(in the rows, 128 means zero)
Each path below is one point turned by a fixed rotation once a step. After each direction that follows a path, write how fast that rotation turns it, in degrees a step (0 if it stays still).
Each turn is a multiple of 5 degrees from 10 to 175, or 0.
Each row of a path follows its step; steps can be skipped.
Rotation 1:
step 2: [129 130 135 145 120 124 127 132 132 126 138 130 135 135 130 136 133 131
 128 132 131 126 132 137 123 113 112 134 137 136 124 135 140 127 136 126
 122 120 126 139 137 126 118 146 150 127 113 130 117 145 126 137 131 139
 118 134 117 120 126 140 136 123 131]
step 3: [133 126 128 129 137 140 127 135 125 133 124 118 134 111 121 129 138 134
 132 124 128 123 124 129 139 128 127 141 144 119 129 135 121 127 144 126
 110 132 124 122 134 129 132 127 130 109 125 141 126 104 135 146 129 123
 133 135 132 126 117 121 139 124 120]
step 4: [116 137 134 140 126 132 123 141 117 120 130 133 128 114 140 123 140 138
 128 126 134 124 128 127 141 139 141 117 139 139 124 125 121 119 133 124
 126 129 122 128 123 133 124 116 128 126 123 135 130 153 117 127 118 139
 124 119 111 141 126 118 131 132 128]
step 5: [126 121 139 134 128 127 119 125 130 142 134 109 114 128 115 141 130 114
 136 129 141 128 140 139 119 122 132 119 145 141 130 128 127 121 118 132
 135 130 133 129 125 124 124 116 117 121 128 122 117 123 119 129 133 137
 140 122 137 128 119 126 131 114 114]
step 6: [118 127 116 148 125 131 140 130 121 126 138 111 142 132 123 122 115 129
 121 117 141 141 122 123 123 140 109 126 140 129 107 122 122 132 123 126
 135 126 135 125 129 123 125 134 116 137 127 128 127 129 124 135 121 116
 123 130 125 131 134 124 139 138 127]
step 9: [131 124 115 138 138 138 137 127 123 134 130 131 130 140 115 122 134 136
 135 130 113 125 145 126 133 138 131 124 126 130 136 143 128 123 126 133
 125 120 124 124 115 131 134 138 110 125 113 141 125 125 137 132 126 138
 140 122 149 111 130 122 123 138 129]
step 11: [123 135 117 114 120 125 132 130 126 140 129 122 126 126 117 118 134 124
 138 132 142 122 118 128 132 125 128 146 123 127 140 123 137 127 126 125
 135 129 140 128 134 152 139 118 128 121 115 130 114 131 134 120 127 131
 138 136 134 114 115 125 145 118 126]
step 13: [129 120 155 124 130 128 124 131 133 136 127 115 126 132 121 123 138 113
 134 127 125 126 126 124 123 140 140 140 127 140 133 141 137 135 123 140
 136 124 117 123 120 133 123 140 130 139 116 124 117 134 128 127 129 114
 137 128 109 128 134 128 119 121 123]
step 14: [117 138 133 121 137 127 132 123 126 134 129 132 128 124 130 134 131 141
 129 140 126 144 118 121 124 119 116 134 140 123 110 134 131 140 135 137
 129 135 137 115 121 115 152 126 122 121 137 113 120 127 124 130 126 114
 131 117 121 121 131 122 130 122 132]
step 16: [131 123 134 119 130 126 126 129 148 140 138 129 127 131 135 141 129 133
 129 129 138 136 133 133 129 126 133 128 130 145 133 124 136 135 125 123
 110 132 124 131 124 125 126 120 127 137 137 128 149 114 122 149 125 123
 123 135 128 121 126 110 128 114 146]
step 17: [119 110 122 130 123 122 131 130 127 140 132 119 140 143 123 122 123 142
 128 138 124 129 115 125 137 129 134 120 121 130 125 117 109 128 130 129
 133 122 120 131 118 135 140 127 145 122 101 127 126 132 132 132 137 135
 132 121 124 130 129 111 133 130 134]
[126 126 129 131 129 129 130 125 127 130 127 130 130 131 131 129 126 128
 127 128 129 127 125 128 122 129 132 124 130 130 125 125 127 130 126 129
 128 124 128 129 128 126 129 124 125 130 128 126 131 125 131 129 129 127
 129 129 129 128 128 127 125 128 131]	40
[129 127 128 129 128 123 129 128 124 127 126 129 128 127 126 126 131 130
 128 127 124 131 127 129 126 127 129 123 128 131 129 126 126 127 127 125
 126 128 127 126 127 129 130 130 127 125 130 133 129 129 130 125 125 126
 127 131 126 127 131 128 128 132 126]	130
[128 132 128 126 126 129 129 128 133 127 126 127 130 132 123 127 130 129
 130 126 128 135 126 129 128 126 128 128 130 131 128 129 124 128 129 129
 129 127 127 131 129 129 130 127 130 126 130 125 127 128 129 129 128 125
 129 130 131 129 123 128 128 127 127]	130
[130 130 126 126 127 131 123 131 127 124 128 128 127 127 129 127 131 129
 128 128 126 129 127 134 128 130 130 127 125 127 129 125 131 130 124 130
 127 126 130 129 129 129 128 122 127 128 130 132 130 130 125 130 129 127
 128 126 129 126 126 127 127 127 127]	95
[126 126 127 121 127 126 129 125 130 127 124 128 129 128 129 125 130 127
 127 132 127 130 126 127 129 129 128 126 126 130 129 130 131 132 127 127
 126 130 130 126 125 129 130 129 129 131 124 126 127 125 125 128 128 128
 127 127 127 125 126 130 126 128 130]	20
Rotation 2:
step 0: [123 123 127 136 125 121 122 118 128 136 132 129 133 136 108 129 140 129
 125 124 139 123 137 134 130 126 128 119 137 133 116 118 120 118 123 128
 114 116 135 119 137 108 138 126 135 122 135 121 121 121 130 116 145 123
 120 134 131 129 122 119 121 140 128]
step 3: [126 119 146 138 119 125 120 127 132 123 120 117 140 132 125 137 129 139
 130 136 146 126 126 130 129 124 133 132 130 125 122 126 123 136 136 128
 113 124 109 140 130 117 134 124 126 124 134 126 116 133 131 139 127 131
 130 125 120 134 129 126 151 141 127]
step 6: [112 137 127 131 130 124 119 115 143 129 122 119 140 133 129 137 129 140
 122 123 129 119 135 120 116 119 140 128 125 124 120 141 136 127 134 128
 119 137 139 127 123 125 124 126 127 139 141 124 122 136 126 134 137 127
 109 119 140 137 120 128 133 114 122]
step 7: [133 129 135 136 140 125 132 135 119 116 126 133 130 122 132 107 127 139
 135 125 146 131 126 138 130 117 149 113 125 137 130 126 138 120 135 133
 126 125 123 121 114 117 121 124 129 127 133 121 133 133 132 118 126 136
 139 123 136 123 137 127 113 132 122]
step 8: [121 129 143 112 137 135 133 129 126 124 135 122 118 126 127 133 131 106
 122 131 137 130 130 130 139 135 123 115 127 134 132 121 126 138 122 115
 135 123 145 137 121 137 142 130 117 118 128 127 126 126 129 140 114 127
 137 128 141 118 135 121 132 131 130]
step 10: [146 137 117 125 117 136 121 123 126 118 127 141 118 121 123 125 124 149
 135 135 127 130 123 123 131 127 127 129 126 136 118 125 131 125 146 131
 129 129 129 131 127 115 128 127 140 128 124 119 122 142 121 129 124 116
 119 137 130 125 134 146 129 139 113]
step 14: [126 125 131 127 135 127 134 126 134 112 119 136 125 124 120 132 104 120
 115 128 126 127 139 124 132 121 138 141 127 133 128 121 131 141 117 126
 133 116 127 134 143 124 128 125 138 125 135 123 126 118 138 128 121 139
 146 131 127 121 128 144 123 121 115]
step 15: [133 123 123 131 123 137 120 138 142 143 124 124 131 127 137 143 132 125
 133 128 134 133 119 136 128 133 122 140 122 126 133 116 118 120 127 125
 133 120 127 127 125 128 126 114 127 128 145 148 123 130 116 124 124 123
 146 111 126 126 141 131 138 138 126]
step 18: [128 136 125 121 127 120 111 122 121 137 134 123 117 134 143 115 117 119
 118 114 131 117 127 125 136 120 123 130 126 140 119 126 128 126 131 127
 124 134 132 131 140 126 129 123 120 145 146 134 135 129 126 115 126 135
 128 108 136 134 132 124 140 122 129]
step 19: [134 111 129 133 139 126 125 133 137 125 133 121 125 123 140 120 129 133
 124 117 145 133 126 137 128 127 133 121 144 119 121 124 123 130 126 119
 121 131 118 121 130 126 119 128 130 115 118 131 118 131 124 135 152 133
 140 136 143 125 116 117 133 125 123]
step 20: [119 122 140 145 130 126 141 115 130 129 117 118 131 133 125 134 121 131
 140 143 135 126 129 132 147 137 130 128 129 134 139 129 117 130 125 115
 125 130 129 131 131 128 139 136 135 115 123 121 127 118 130 121 123 123
 117 136 138 125 144 141 129 131 130]
[131 126 130 130 129 129 124 131 128 134 131 129 126 127 130 124 129 129
 131 127 130 130 128 125 126 127 125 130 129 127 132 130 129 130 129 128
 126 127 127 129 126 126 127 126 128 133 129 128 130 128 125 127 126 128
 125 126 130 129 129 129 124 129 125]	125
[128 127 127 127 125 128 126 121 131 127 129 129 128 127 130 127 127 126
 126 128 121 130 130 131 125 129 128 130 128 130 128 129 134 129 132 129
 129 128 127 128 131 126 126 129 125 127 127 125 126 129 126 127 126 130
 128 127 129 127 130 127 127 127 128]	90
[129 129 126 131 129 131 127 127 124 126 128 132 126 127 127 130 131 129
 128 130 125 130 128 126 124 129 130 127 128 126 126 125 130 129 129 128
 132 125 132 128 125 130 128 129 132 128 130 129 130 129 130 131 122 128
 130 128 130 130 128 127 129 127 126]	20
[127 127 129 123 128 129 125 129 126 125 126 125 124 129 127 130 127 129
 128 128 130 128 127 130 126 133 130 126 125 125 131 127 132 128 128 126
 126 128 128 128 125 126 126 127 128 128 128 126 128 130 128 130 126 128
 124 126 127 126 126 131 124 127 131]	20
[125 126 129 125 131 131 127 125 125 128 128 129 127 125 128 127 128 130
 129 129 128 126 129 124 134 127 129 130 129 131 127 129 129 129 128 126
 131 131 128 133 130 127 127 130 132 130 132 128 130 126 127 127 127 130
 124 127 128 125 127 128 130 130 129]	175
[127 130 129 128 129 126 129 125 130 128 128 128 127 129 130 126 128 126
 127 131 132 127 130 129 129 127 131 132 128 128 125 122 129 126 126 125
 127 129 128 128 126 128 131 124 129 128 131 128 124 133 127 129 128 130
 127 129 133 127 129 131 128 130 126]	0
[126 125 129 128 129 129 132 124 130 127 129 129 129 128 126 127 126 127
 128 126 130 129 128 126 129 127 128 127 128 120 124 130 129 132 127 131
 128 123 129 131 130 128 129 124 126 128 126 130 127 127 127 130 128 127
 126 127 129 127 124 127 128 129 127]	135
